Some points:
[ 11  96  26 -29 -25  62 -50 -48  16 -42 -29  27  25   0  17  17  59 -11
  40  29  -2  -2 -21  28 -57   7  37 -20   9 -12  24  39 -32  28 -28 -28
  48]
[-26 -39 -48   0 -27 -29 -13 -13  20 -77  12  19 -43 -36 -29  25  17 -29
  26 -20  15 -23 -27 -15  35 -43  45  26  24  13  14 -18 -32  13 -35 121
  15]
[-31  62  24  15  39  41  15 -29   4  -3  32 -40   2  16 -12  28 -30 -42
  31  26  -3 -75 -15  14  -2 -28   5 -20  50  26 -10  -3  47 -53  -4  39
  62]
[ -4  -2   7  24  -7   7  42  53 -29  20  -9  28 -29 -36 -10  22   1 -37
  22   4  22  16  -2   0 -16  31 -76 -17  -5 -22 -67  -5  99   0  14  15
   8]
[-23  -5 -10 -11 -20 -11 -11 -12 -16 -11 -20 -14 -11 -15  62 -12  -9  -5
  -9 -11 -14 -19 -14 -29 -14  -5 -14 -25 -14  -8 -13 -21 -16 -10  -9 -12
 -18]
[-39  -6 -48  28   8 -16  -5  32  42  65 -20  38 111   0   3 -10  57  34
  32  40  28 -27   3  18 -32 -52 -21  13 -14   5 -28  47 -24 -43 -28  17
 -27]
[ 19 -15  10  31  27 -66   1  -7  44  -4   7 -56  35 -33 -39  87 -19 -17
  27  23 -32  39  -1 -22 -47 -19 -25 -44 -21  13  45 -12   1 -11   3   0
  -8]
[ -7  22  10  23 -12 -14   5 -12   9 -13  -8  -7 -15  -2 -39 -40  17  -3
 -48  -3 -44  32 -17  86 -75 -29  -6   2 -13  16 -31 -17 -41 -48  25  -6
 -14]
[-22   2 -17  -6 -13 -14 -17 -16 -19  -9 -13 -29 -15 -16  60 -11  -1 -13
 -26  -9 -10 -18 -12 -26 -15  -1 -12 -28 -10  -7 -12 -15 -14 -29 -10  -4
 -14]
[-28  33  68  -6  39  16  52  -8   9  -2 -48   6 -44 -32 -25  -4  19   7
   3   2  16 -12 -28  -6   9  45 -34  52 -23 -60 -35 -38 -11  17   1  13
  16]
[ 76  17 -12 -21   6  18   3  37 -21 -35  -9 -42  35 -36 -41  24 -24  70
 -76  -3  10 -64 -42 -30  12 -34  38 -33 -13  10   4  -9  48 -32  20 -59
  -4]
[ -9   0 -23 -27 -10 -64  15  -9  63 -19  22   9  15  28   6  27   2 -59
 -41  90  51  49  -8   6  -7  65  48 -15 -19  31 -18  -5  32 -19  15 -24
   5]
[ 29 -36  71  25 -25  12  10  19 -63  29  64  65  15  -3  23   3  23 -19
  37 -28  36   6   7  30  30 -14  13 -26 -31 -21  55 -16  -8 -19  18 -37
 -56]
[ 34  -5 -41 -69  21  -5  17   9 -42  43 -54 -24   0  62  12  25  28 -66
  10  32  24  63 -41 -23   3 -32 -35  50  37   6  80  27  37 -30   9  10
  -2]
[-51 -16  75 -39  57  -1 -12  11 -22  -6 -16  20 -15  -7 -15 -36  10  35
   7  -8  24 -19 -15   9 -13  42 -21   0  69  28  32  28  27 -51  31   5
 -46]
[-18 -15   9  13 -10  57 -59  -9  15 -36  32  64  -4  42 -34  38  36 -24
 -14  33 -58  11 -19 -27  96  19 -29 -10  16  -4 -57  29  -7   9   6 -51
 -32]
[-33 -16 -19  23  -8  58  58  -1  18  36  41  37   9 -84 -27 -10 -22   5
 -51  15  -7  33  23 -77  12 -10 -15 -38  38 -10   2  10 -33  27   2 -32
  52]
[ -7 -12  -9 -16  -5  -6 -11 -13 -13 -10 -17 -11  -8  -9  79  -3 -18 -18
   1 -13 -22 -15 -14 -19  -8 -12 -16 -21 -17 -10 -19  -3 -17 -24 -12 -14
 -14]
[   3   16  -25   -7  -57   60  -25    6    5    2    8  -24  -58  -49
  -33  -33  -23    2  -31   30   38  -11   17  -33  -51   19   15   20
   11   17   36   46    5   -5   35   60 -102]
[ 56  19  13  -1  10   1  -3  15 -21 -37  35  15  10  35  18  -3 -54 -11
 -24  12 -48 -23  26   6   5 -33  -3  54  16 -16 -10  56   3  10 -10  25
  -3]
[ 43 -33  17  10   3 -11  47  38  10 -37 -82  43  -4 -74   3  24 -18  15
  42  27   5   2 -22  29  29   2  -6  -7  48 -34 -12  18 -12 -23   9  11
  10]
[ 56 -33  33  -4  77   0  40 -47  34 -11  -9 -36  13  26  40 -20  -1  -3
 -15  74  24  -2  77 -13  23 -33 -49   1  11  90 -33  -8 -30  48  39   8
  11]
[ 14 -58 -53 -30  17  42 -10  -7 -23  53  46  43  18 -23   5  -9  -8 -55
 -29  29 -19 -55  12   9 -57  18  70  55 -32 -26   6  11  11  30  20  18
  26]
[  4 -15 -25   3 -46   5 -51  30  -1   7  38 -16 -29  63 -30  29 -37  20
  78   1  12  32  17  13 -30   7   2 -63 -26  15  -2 -54  11 -25  51  32
  44]
[-41  -9  43  37   6  58 -23  31  29  78 -25 -66  27  50 -15  35 -16 -15
   5  26  26  11   5  -1 -11 -51  13  18  30 -30  18 -71 -21  64 -49  18
 -51]
[-10 -13 -18  -7 -16  -8 -18  -2  -2  -6 -14 -19 -14  -5  65 -11 -11 -17
 -16 -20 -15 -19  -9 -27 -12 -13 -10 -17  -7 -13 -14 -19 -19 -24  -8 -22
 -14]
[-43 -15 -26 -24  -8 -25  15 -12 -19  -6 -13 -12 -16 -19 -55  -8 -38 -21
 -19  -2  -8 -15 -14  90   6 -19 -38 -20  -7 -10   0 -13 -11  41   2 -41
 -22]
[-21 -19 -52 -44   7   6  14 -18 -23   2 -11 -28 -20   1 -57  -2 -34 -39
 -22 -20  -3 -39   0  99  27   3 -36 -31   4 -33   9   9 -28  20 -42 -33
 -10]
[ -4 -17  20  21   3 -58 -14  19 -51  45  52 -46 -45 -20 -16  -7  -8  32
  25  55 -16 -19 -64  -3  48  12  30  46 -50  18 -19  79 -61 -10 -17  10
   0]
[ -23  -18   10  -32   17  -42  -25  -41   -3  -16   48  -12   30   -1
   -9  -39    8   94  -21   48   -9   29   22  -13   19   -7   33  -31
   33 -106   28   -1   29  -10  -20   33  -11]
[ -6 -14  13  -1   3 -26  -2 -18  -5 -27 -23  21   3   2 -38 -38 -15 -17
 -22   4 -43  29  -9  89 -51 -32  -9  -5 -11  -3 -11 -26 -23 -20  16  -7
 -15]
[ 77   2 -16  41  14 -26 -32 -88  30  22   5 -33 -31 -17 -16 -44  -3 -14
  -8 -34  84  41 -35  -1  28  28  30  20  -9 -38 -10  11  28  -2 -59 -28
   5]
[ 21  42 -17  49  48  19  -8  30  -3  37 -18  36 -10  13  45  36  68  15
 -64   6 -27   3 -55  50  53  37   6 -86  -7  29  17 -29  20  43  -6  66
 -26]
[-15 -22  -7 -15  -8 -14 -20  -7  -3 -21 -14   2  -5  -5  74  -5 -14 -18
  -6 -10 -18 -15 -13 -24 -12  -9 -20 -12 -14 -16 -15 -16 -21 -15 -20 -12
 -14]
[ 24  89   6  24   7 -58 -32 -28  19  17  56  43  51  18 -41 -12 -27 -42
  24 -22  29 -61  35 -37  -3  25 -57   4  28 -24  -5 -25 -15  -7  21  -1
 -36]
[-18 -31  -4  19   0 -46  -3 -20  33 -42  41 -16  -4  21  19  40  19  37
 -44 -38 -40 -43  17  19   6   0 -14  65 -18 -30  56  16  69  29  25  14
  -6]
[ 33  -7 -33  31 -47 -20  33 -50 -31  29  -8  34  23  31   4 -61 -35  55
  -4 -15 -40 -18 -32  -6 -23  42 -26  -7   4  16  10  35  26  58   1  78
  20]
[ 34  20   3  17 -65  20  25  46  12 -46  30 -43 -24  31   7 -24 -21  16
 -21 -26   8  16  45  36  24 -37   9  -9  -7   6 -19  80   8  45 -32  18
 -15]
[ 43  34 -26 -28 -89  -6 -26  11  51   8 -27   0  52  -8   4 -19  20   1
  34  11  40 -16  14  19  47 -25 -19  22  20   4  -3 -35  -8  -1  41 -10
   2]
[-56  37  20  38  -1 -19  48  13  12   1  11  50 -75  19  17 -44  53 -28
  -7  -4  13  18 -10 -26  23 -95  33 -14  11  -7  12   6  20  18  83 -29
  -2]
[ 51 -22 -21 -14  44   3   2  27  55  -5  -3  25 -29  37 -53 -76  -1  28
  19 -26 -32 -27 -70 -53 -17 -51  15  11 -25  13  -3 -34  34   2 -44 -22
  15]
[-55  18  34 -42 -14   1 -43  11  48  38 -55 -27  43  11   1  -9 -21  -5
 -13 -33  14  29  30  -1  54  -9  -8   0 -82 -38   8  57  24  -7  61  33
  76]
[-22  28  -9  65  -3 -16  11  11 -33  31 -21 -39  -8  53  -7  -2   0  -2
  41  40   6 -46  27 -21   0  -1  26  -9 -14 -15  14  31  11  -8 -19 -54
  49]
[ -3   0 -44 -15 -26   9   4 -23 -18   1   6  -6 -28  33  15  41  14 103
   2   5  15  26 -26   5 -40  15   0  83  29  -6 -46 -24  38  30   9 -52
 -10]
[ -9 -25 -14  30  78  23 -53  12  -2 -63  28   8   7 -50  32  12 -16  20
  24 -42  88   4   0  30 -45 -18   3  26 -52  25 -10  31  44  55 -19  -3
  -9]
[-14  -6 -15  -2 -19  -7 -10 -19 -16  -4 -17 -17 -13 -12  70 -20 -20 -15
  -6 -12 -14 -12  -5 -27  -8  -4 -22 -21 -15 -11 -14 -21 -13 -12 -14 -10
 -16]
[  55    5   14  -11   22  -18  -44   17   45   41  -27   31 -102    8
   -8   57   16   44   16   21    2  -44   74  -14  -41   33  -23  -18
   -5  -16   44   10  -70   11   30  -11   29]
[-25 -11 -34 -12  40 -36 -19 110  -7 -12  -8 -28   4  25 -24 -25  35 -13
 -27 -57  17  11  30 -22  -6  79  -4  -9  61   4 -57  11 -32 -20 -24   8
  16]
[ -9 -28  25  57  16  70  46  26  88  -1  13  -7  10  21  34 -10 -53   0
  34 -22 -39  41 -42  17   6  82  15  25   3  -7  14  21  -6 -50  23  -6
 -23]
[  35   18   47 -106   -7   -2   71   11    5    7   33  -27   21    3
  -17   11   26  -15   12  -45  -21  -21  -11  -31   -2   12   68    3
  -62  -11  -45   -8  -20   34   -1   53  -46]
There is one direction along which these points spread out most. Take the direction at right angles to it along which they spread out most. Go by this last direction. How far along it is each point below, from 0 to 99? 50 is the average, and the first point above lies past it. One standard deviation of the points above along it is 16.
[-20 -12  16 -17 -64  20  33 -43 -12 -11   7  -8  21  26   3  29  20  31
  17  38  33 -46  29  20  32  30   5  17 -37  58 -15 -53   4 -47 -26   5
  19] >> 59
[ 28 -53  36  25   1  80 -68 -12 -73 -16  -8  -4  15  -8 -44 -39  50  -7
 -39   8  -1  36  10 -24  35  -2 -41   8 -36   6   5 -40 -13 -38  19  27
  42] >> 45
[ -37   30   18  -10   19   -8   -5  -28  -12   21  -71   94    4   54
  -20   48 -112   31  -34  -17   44   34   34  -28    5  -15   60  -18
  -12   47   -9    2   -6  -20  -42    7   -9] >> 55
[ -1 -40  10   7  22   6  44  47 -22 -63 -23   0  19  27   0 -62  26  -9
  52  35   3   3  31   2 -16  57  42 -53  32 -43  18 -21  15  43   4 -28
   6] >> 42
[-26 105 -55 -18  38   3   4  61 -29 -31  39   3  29 -32  21 -18 -47  20
  32  39 -12  60  -5  -6  40  17 -25  48 -27  36  74 -61 -45  24   2 -10
  25] >> 55
[ 15  -3  -8 -78  29   3 -23 -31  -8  59  62 -24 -12 -38  11   6  -6  46
  58 -30 -21  58  -9  20  -3 -32  10 -33  60  12 -69  24  33  36   8  -7
   6] >> 55
[-36  -8 -34 -10  -2  16  -9 -58  24  20 -41 -15  16 -16 -39  -3  35 -15
  59 -36 -47 -16  48 -22  39  26   8 -12 -26  87  56  23  18   8  -9 -47
 -29] >> 56
[ 28  11  41  29 -44 -45 -44  18 -50  -8 -39  -4  12 -46 -26  10   1 -25
   3   3 -85  24  37 -35 -23  -1  47  56   5  15 -29   8  54  45 -31   1
 -10] >> 58
[  -7  -10   72  -33  -62  -16   25   29   35   18   47   18    4   -1
   10   11   37   -3  -37  -21   24   12    0   -3  -41    4  -63   -5
   19   51   73    4   11    3 -108  -23   70] >> 54
[ 16   7   7  27  22  -1  12  14   0  53  -3   9 -20 -53  36   0  20  -6
  -9 -43 -27  18  66  65  46  13  66  48  63  21   0 -60  11 -44   8  -8
  29] >> 41
[ -3 -31  28  47 -12 -15  15 -17 -40  -8  -7  -8  71  23 -11  35   8 -14
 -29 -76  37   2 -70 -15  -3  23  17  10  60  25   7  13 -75  47  92 -14
  43] >> 48
[ 11  19 -47  38  34  39  91 -39 -38 -34   9  15  -4  16 -26  57  59   8
   4 -48   0  50  53 -28  -5 -17 -18   6 -21 -37  -9  23 -33 -60  -6  11
 -22] >> 45
[-18 -14 -14 -12 -19  -6 -14  -9  -5 -11 -15 -13 -16 -12  63  -9 -23 -17
  -9 -13 -14 -17 -13 -26  -9  -7 -15 -10  -9 -17 -11 -25 -19 -19 -12 -12
 -11] >> 32
